One turning vector, and how many steps it has turned:
The counts run from 0 to 373.
[ -6  15  14   7  30  -4 -20 -31   4 -27  23   7 -20  -7  11  -8  23  -6
  25 -34  13  24  11 -13  -8 -39  15  17  10  39  14  -2 -11  -7  28  27
   7   0  13  -1  -8  -1 -11  12  -1 -25   0  -7  -9  13  -6 -12   3 -17
  -6  24  -6  -5 -26 -20   2  -2   6   7  14 -27   3 -15 -12  -2  -3  -3
  -5 -28  -2   1 -16 -10 -20 -12 -12  14  -3  15  39  -4 -27   5]
212
[-11  15   4  11  20  -3 -17 -20  -7 -11  12  20 -20 -17  19   2  30  -3
  34 -26 -17  10  22  -9 -26 -27   9  -8   1  33   8  16   7  -7   9  16
   6  15  15  -6   0   2  -9  -3 -22 -36  20 -19   1 -16  -5 -26   3 -27
 -11  20  -4 -11 -10  -4   9 -15  15   1  20 -18  10 -15  -5   2   3  -4
  11 -21  14  -2 -15 -11 -35  -9  -3  10   4  18  34  20 -39   1]
132
[  4  14  -5  25  31   5   5 -17  -2   1  18  14 -25 -13  30   6   9  -2
  37 -19 -18   2   7 -24  -8 -43  10  13 -20  12   4   7  17  -2  -7  10
  10  19   5 -12  12   4   7  13  -8  -5  -1 -22   0   0  -9 -29  -2 -21
 -14   5  -7  -6 -16  14   6 -22   1  -4  15 -14 -11 -33  -9  -3  -6  -2
  14  -8 -14  -5  -6 -32 -23  -5 -19  10  -9   5  49   8 -27  15]
126
[-10  18 -14  11  24   1   5 -20  -7   8  12  19 -33  -6  24  12   4   3
  36 -31 -10   6  20 -34 -13 -23  10 -16  -5  11 -14  -2   6  -5   9  30
   2  24   5  -9   8 -12   2  20 -21 -10 -11 -13  11  -2 -11 -41  14 -29
  -2 -14  -9  -3 -15  12  14  -8  13   8   7   5 -21 -24  -1  -1   8  -2
  24 -25  13  -6  -4 -44 -23 -22  -6  12   7   2  36  -5 -11  19]
352
[-10  16   0  22  39   2 -15 -15 -25  -8   8  24 -29 -25  18  12  13  -1
  43 -21 -12   7   9 -25  -8 -30  18 -12 -10  25  -2   5  15 -14  15   7
  27   2   3  -9   4  -3   5   7 -12  -5  -5 -25   4  11  -3 -33   8 -29
  -7  10  -7 -10 -18   5  11 -19   8   6  19 -11  -8 -13   6  12   4   7
   9 -17  -2   3  -9 -39 -12  -9 -19   3  -1   9  48   5 -21  16]
6
[-15  21 -12   8  25  11   3 -22  -8  -1  17  25 -18  -2  19  -1  18  -4
  39 -24 -10  11  17 -36  -9 -29  14 -10 -13  15  11   3  -3  -9   2  31
   5  31   8   1   8 -10 -13  20 -21  -8  -3 -27 -13   4 -14 -37   4 -12
  -2  -2  -2  -6 -15  16   7   2  11   9  19  -6 -10 -21   1  10  -3   5
  27 -16  -8 -12  -6 -31 -28  -9 -12   7  -6   8  47   6 -31  14]
245
[ -4  19   4  20  34  -4 -13 -33  -6 -14  29  17 -10  -8  14  -5  14  -6
  26 -13   4   6   5 -29  10 -43  24  16  -7  27   7 -12  -8 -19  -2  15
  10  -1  11  -6  -6 -15   0   7  10  -4  -6 -17  -6  19  -6 -14 -19 -21
  -8   5 -24   4 -19  12   3 -10   9  -1  19 -24  -7 -31   1  -4  -3  -5
   7 -23 -14  -5  -8 -32 -14 -15 -20  16  -9   0  49  -3 -21  11]
324
[ -2  15   3  19  30   8  -2 -18  -1   2  28  16 -35 -19  16   1  21   9
  24 -31  -8  18   9 -20 -16 -53  27  13 -11  34  -9 -13   9 -18   9  15
  11   8  11  -7   4  -1   3  -7  10  -8  -8   3 -14   4  -4 -26  -4 -34
  -9  18 -21  -2 -20  -1   1 -26   8  -6  24 -16 -11 -28  -5  -7  -8  -3
   3 -13  16   6   1 -20 -25 -16  -5  30   0   5  27   6  -6   7]
0
[-24  28 -12   8  22   1 -12 -21   4 -10  28  11 -15 -14  15  -5  22  -7
  24 -20  -1   9  32 -14 -20 -29  21  -2 -14  34   6 -32   6 -13  -1  25
  14   9  13   3  -9  -8  -4   3   3 -16   5 -13  -5 -10 -10 -25 -16 -31
  -3  13 -25  13 -15   3  16 -20  26   7  35 -24  -1 -13   1   7   1   2
   9 -20  21  12 -10 -16 -29 -17   4  30  10  12  11  -1 -21   6]
40
[-10  27  -9  12  24   3   4 -18   2  -6  19   6 -40 -10  19  -2   2 -11
  27 -28   0  22  22 -32 -19 -42   6   0 -11   7   7  -4   0  12  15  28
  16  32   3  -6   1   6 -15  29 -19  -8  -7 -14   2   6 -17 -35   6 -15
   1  -5  -2 -20 -26 -15   2  -3   9  11   9  -7 -16 -18 -19   0  -2   8
  15 -19   5  -7 -10 -30 -22 -14  -4  14   7  15  32  -2 -23  10]
356
[-13  13  -4  20  27   2 -20  -7  -7  -7  15  13 -31 -24   8   8  14   1
  37 -33  -2  18  22 -13 -18 -24  15   0  -1  29  -2 -10  27   1   9   8
  25   3  13  -1  -1  14   2   4 -10 -17  -3 -16   4   7 -13 -30  -1 -33
  -2  31 -20  -5 -21  -1  17 -24  11   7  29 -11 -10  -8  -6  17 -16  16
  -7 -13  17  19  -9 -24 -13  -8  -7  28  12  13  19  -3 -19  15]
277
[-20  12   8   0  29  -4 -16 -31   2 -13  10  26 -12  13  20   5  12  -4
  45 -39   7  -1  23 -24  -3 -18  12  -8   3  42   4  -3 -16 -15  12  31
 -10   7  15   3  -1 -19  -4   8 -13 -11  -5 -13  -1  17  -1 -12  -1 -27
  -6   1  -9  13 -14   8  13   9   2  20  20 -12   0 -16   5  -2  18 -10
   3 -35   6   5 -23 -19 -21 -14 -10   3  -8   0  46  -3 -23  18]
97
[ -3  13  -6  18  26 -14  -4 -17  -3   2  12  12 -31 -12  26   5  24   6
  21 -29 -11   9  19 -12 -21 -35   8   4   0  31 -14   7  11 -10   3  14
  -3   7  12  -9  -6  -4  -3   1   3 -29   2   7  18 -14  -2 -27  -3 -39
  -8   0 -13  -3 -11  -9   5 -22  18  -6   5  -9  -1 -26 -11 -14   6 -14
  10 -33  37  -3  -7 -23 -29 -26  -3  25  15   2  25   4 -14   6]
347
[ -9   6  -9   8  25  -9 -14 -34  -2  -7  25  13 -23 -13   8  -7  26   6
  21 -31   4  20   6 -11  -6 -20   9  24  15  26 -13   6  -8 -11   2  18
  -2 -12  18   3   2  -6  -9  17  10 -43   9  -9  19  -2 -14 -15  -4 -34
  -6  11 -10  -9 -23  -6  15 -13  14  -6   1 -14  -5 -29 -22  -7 -21  -7
  13 -32  13  -3   2 -19 -15 -21 -15  30  16   0  37 -10 -22  16]
67
[-13  21 -20   8  14  -1   7 -31   3  -3  20  15 -19   3   8  -2  14   0
  29 -26   3  14  16 -31   1 -20   6   7  12   7  -4 -10   5   6   4  31
  10  21  16   1  11  -8  -2  25 -13 -22  -9 -24  13   8 -24 -21  -6 -18
  -7  -5 -17  -2 -17  16  20   2  11   9  20   3 -16 -33 -11   8  -8   4
  22 -25   2  -7  -2 -39 -21 -18 -16  24   9   3  45 -18  -4  16]
192
[-10  18   0   9  31   8 -10 -38   7  -7  36  15 -16  -2   8 -14  23  -2
  23 -29   7  20   7 -29  -2 -46  26  23  -1  26   8 -19 -12 -14  10  27
  10   9  13   1   3 -10  -7   5  10  -8 -12  -7 -19  15 -10 -14 -15 -13
  -1  13 -18   5 -24   7  -1  -5  11   6  23 -17  -5 -29   1   1 -15  -3
   9 -17 -10  -2   5 -19 -26 -16 -18  22  -9   4  33  -7 -18  12]
322
[-16  13  -2  21  31  -5 -24  -8  -5 -12  22  18 -16 -15  26  12   5  -4
  40 -19  -3   5  18 -17  -9 -25   6  -2 -19  29   3   4   8  -7 -16   5
  16  -3   5  -8   0   4   2  13  -6  -1  -6 -29   7  20  -5 -31  -4 -30
  -6  20 -20   2 -16  11  14 -27  11   9  26 -17  -1 -10  -3  11  -8   2
  -3 -21 -13  17 -20 -32  -9  -6 -18  10   0   5  39   8 -35  26]
167
[ -8   8   2  20  28  -5  -6  -9   8  -9  23   7 -25  -7  25   5  -1  -6
  34 -27  -1  13  11 -21  -6 -32   1  18 -15  10   5  10   8  -4  -5  20
  10   8   6 -11  14   6  -3  30  -6  -8  -7 -32   6  12 -18 -28  10 -19
  -8  15  -5 -10 -27  16  10 -23   5   0   5 -14 -10 -22 -14  -3 -22  -1
   4 -17 -24   1 -10 -26 -13  -6 -24  14  -6   2  46   4 -37  23]
287
[ -5  16  -7  18  21 -15  -1 -26  -4 -16  22   2 -14  -5  23  -3  -6 -18
  44 -18   3   7  15 -25   2 -22  -3   7   4  15   2   8  -7  -6   0  33
   3  13  10   2   7   4  -2  16 -20 -21  13 -26  17  -4 -23 -13   5 -25
  -6  -1   3  -9 -19 -10  18 -10  -1  -9   9  -9 -13 -29 -30  -7   6   2
   7 -34  -4  -7 -26 -19 -15  -3  -8   8   1  16  52 -12 -28   6]
140
[ -5   1  -8  21  24  -8  -5 -24   2  -6  24  15 -18  -2  29   0   6  -3
  34 -20  -2   4  10 -25  -1 -22  -5  22   0  17  -5  16  -6  -7 -23  11
  -8   1  13   1  11   3   0  25   7 -16   1 -19  20  11 -18 -19 -15 -25
  -9   3  -6  -3  -8  15  12 -16   2  -6   8 -10  -3 -32 -23  -7 -20  -9
   9 -32 -13  -2 -19 -32 -18  -8 -20  15   3   1  51   5 -31  30]
179
[  2   4   2  22  29  -8  -9 -32 -14  -8  13  19 -27  -8  20   4   9   3
  48 -26   0   8   1 -25   5 -22  10  10  16  24  -8  18  -8 -13  10  15
   0   1   8   3   9  -7   0  18  -4 -22  -4 -13  16  12 -12 -16   2 -25
 -13  -2   3  -9 -15  -3  14  -8   2  -4  -2  -4 -10 -32 -21  -8  -4   0
   9 -35   2  -9  -9 -34 -14 -12 -24   7   8   3  61 -11 -20  20]
339
[-13  18  -6   8  22  -9  -2 -25  15  -6  25   5 -20  -8  13  -2  16  -6
  36 -33  -1   4  32 -12 -18 -22  10   1  -3  35  -5 -20   5 -12  -2  34
   0   3  17   7  -3  -4  -2  -4  -4 -29   8  -7  10 -18 -16 -13  -4 -41
 -14  12 -20   9 -12  -6  17 -21  13  -5  19 -19 -10 -22 -14  -9  13  -7
  -3 -33  29   6 -22  -6 -28 -17   8  31  10   6  18  -7 -16   1]
147
[-24  25  -7   6  19   1  -6 -15  16  -9  34  12 -24 -10  13  -4  18  -4
  29 -28  -8  13  36 -15 -26 -34  18   6 -12  31   6 -27  11  -2  -5  31
  10  16  14   4  -2   2  -8   1  -3 -14   1 -12  -9  -3 -12 -24 -18 -27
  -6  16 -27  10 -15   5  10 -16  16   7  38 -22  -5 -17  -4   3  -1   4
   5 -17  23  13 -16 -10 -30 -15   1  34  10  13   7  -2 -17  10]
39
[ -3  10   1  14  30   4  -8 -15  -4 -11  22  12 -39 -22  20  -4  27  -8
  24 -35  -6  24  10 -16 -14 -43  11  10  -6  26   1  19  -8  -8  14  19
   7  12   9  -8   3   6 -16  12 -10 -21   3 -13  -6   4 -10 -33  15 -16
  -3  23  10 -20 -26 -13  -2 -13   9  -4   2 -15  -9  -7 -21  -1 -18   2
   7 -16  -5   1  -6 -13 -18  -5  -8   8  -5  17  38  15 -38  11]
11
[  3   3  -4  19  30  -8   0 -28  -8  -4  19  13 -32  -6  27   3   2  -2
  36 -27  -1  11   0 -29   6 -30   2  13  11  16 -13  22  -8  -5   3  12
  -3   1  11 -10  10   4  -1  20  -7 -17  -5  -7  19  17 -12 -20  -1 -24
  -7  -4   6 -11 -13  -7   9  -7  -2  -4   2  -1 -12 -32 -24  -9  -8  -4
   9 -32  -6  -8 -11 -32 -14  -9 -15   6  -1  10  55  -8 -21  20]
340
[-16  18  12   8  29  -9 -17 -27   5 -17  12  15 -11   4  26   0  22  -3
  27 -25  -1   4  23 -16 -11 -31  11  -5  -4  45  10  -2 -11 -16   6  25
  -5   8  20  -3 -12 -12  -5   0  -4 -17   2  -4  -1   2   4 -19  -5 -32
  -5  13 -16   9 -15   7   6  -9  19  12  19 -25   9 -11   3  -5  21 -19
   4 -38   7   4 -21 -15 -34 -18  -2   7  -7   7  32  13 -33  10]
94
[-17  16 -22   6  20   0  10 -27   2   2  29   6 -24   3  27  -2   6  -6
  34 -22   2   9  25 -32  -1 -22   7   4  -8  10 -11 -13 -15 -11 -13  41
  -7  16   9   7   7  -9 -13  25  -2 -13  -1 -17  10  -6 -20 -25   0 -25
  -3 -13   1  -5 -18   3  17  -7  13  -4   8  -7 -27 -22 -24  -9   0  -4
  23 -32   6  -7  -9 -23 -21 -13   0  24   7   4  30  -9 -27  16]
30
[-15  11  -9   4  18  -6  -8 -28 -13  -8  16  22 -11 -11  15  -3  25 -10
  39 -20  -5   6  15 -22  -4 -17  12 -11   2  22   3   9 -17 -23   7  33
  -4  10  16   3   3 -12  -8   5 -18 -34  17 -25   4 -13 -16 -19  13 -28
  -9  -1  -1 -12 -18   3  15  -1   9  -5   9 -10  -9 -21  -9  -4  13  -5
  19 -33  10 -13 -14 -15 -22 -14  -9  10  -2  11  48   2 -38   7]
136
[-11  17 -11  11  28  21  -7 -25  -6   1  28  27 -39 -20   6  -6  30   4
  23 -34 -10  25  10 -21 -20 -37  23   9  -3  28  -2   2   0  -3  18  14
  11  15  13   6   3  -2 -17  14  -1 -21  -7 -11 -13   3  -9 -32  -3 -19
  -2  12  -1 -14 -17  -9  -2  -8  12   1  13  -7  -3 -24 -15  10 -26  10
  21  -2  16   2  11 -25 -29  -9  -9  27  10  10  28   2 -18   8]
119
[ -4   2  -9  15  23  -8   2 -31   4   3  17  14 -25  -2  12   6  15  14
  32 -26   3   8   9 -17  -4 -19  11  23   4  12  -8  -4   6 -11  -2  23
  -4   0  18   4  13 -11   6  23   2 -29  -8 -15  14  -2 -15 -13  -3 -29
  -9   0 -18   0 -19  16  19 -14   9  -8   4  -9 -10 -42 -10 -14 -16  -1
   7 -23  10  -5  -2 -31 -17 -20 -27  36  16 -15  45 -19 -11  11]
70
[-12  17 -21  11  18  -7  13 -30   1 -11  23   8 -25   2  20  -1  -8 -10
  47 -12   4   6  26 -29  -5 -17   7   6 -10  14   9 -17  -2   2  -7  36
   1  11   9  11   7  -6  -2  27  -8  -8   0 -27  13  -5 -24 -14 -13 -25
  -2  -9  -6   1 -25   0  18  -7   5   3  14 -10 -24 -29 -23  -7   4   6
   8 -28   9  -1 -23 -20 -16 -13 -13  26  20   2  41 -19 -17  11]
32
[-14   0   4  10  29  -5 -25 -37 -17 -10  12  23 -18 -15  14  -2  36   6
  36 -34  -1  14   6 -16  -3 -26  19   0  14  41  -7  13 -18 -23  18  14
  -5  -7  16   2   3 -19  -7   3  -1 -34   6  -8   1   6   2 -16   4 -28
  -3  15  -2  -4 -16  -2  14  -5  12   3  10 -10   7 -19  -4  -2  -5 -12
  12 -32  12  -4  -5 -19 -24 -14 -13   9  -3   9  41   0 -25  13]
335
[-22   7   3   5  31   3 -26 -12   9 -12  14  24 -24 -14  20   7   9  -6
  40 -40  -1  11  25 -18 -20 -25   8   1  -5  32   5  10   8   3   3   8
  15   8   7  -3  10  13 -10  13 -16 -10  -6 -21  -7  16  -9 -29  -2 -25
  -5  27  -9   0 -10   7  10 -10   5  15  25  -6   5  -4  -9  21 -27   8
  -2 -12 -10  19 -18 -22 -17   3 -11  12   1  15  32  11 -29  29]
169
[ -8   3   2   9  31  -2 -19 -35 -16  -2  19  24 -20  -8  15  -4  29   5
  33 -38  -4  14   2 -21   7 -29  14   0  14  31 -17  18 -23 -22   8  18
 -14  -2  13  -2   5 -12 -12   7   0 -29  -1  -6   2  12  -6 -19  11 -27
 -11   6  -2  -7  -8   1  10  -8   6  -1   6  -6  -6 -20  -9  -3  -8 -16
  15 -34   4  -8   4 -29 -19 -20 -12   2  -8   8  44   0 -25  21]
336
[ -3  14 -12  19  32  -2  -4 -20 -10   0  37   1 -27 -12  17   5   1  -1
  36 -21  -4   4  14 -29  13 -34  20  15  -9  20 -18 -18   1 -22 -15  22
  10  -9   9  -2   5  -3   8   2  11  -7  -3  -7   9   5 -21 -19  -4 -37
 -11   0 -22   3 -19   4  17 -26   6 -17  19 -11 -30 -31 -18  -8  -3  -1
  -3 -25   1   5  -6 -28 -14 -13  -6  23   2   3  33 -13  -5  15]
271
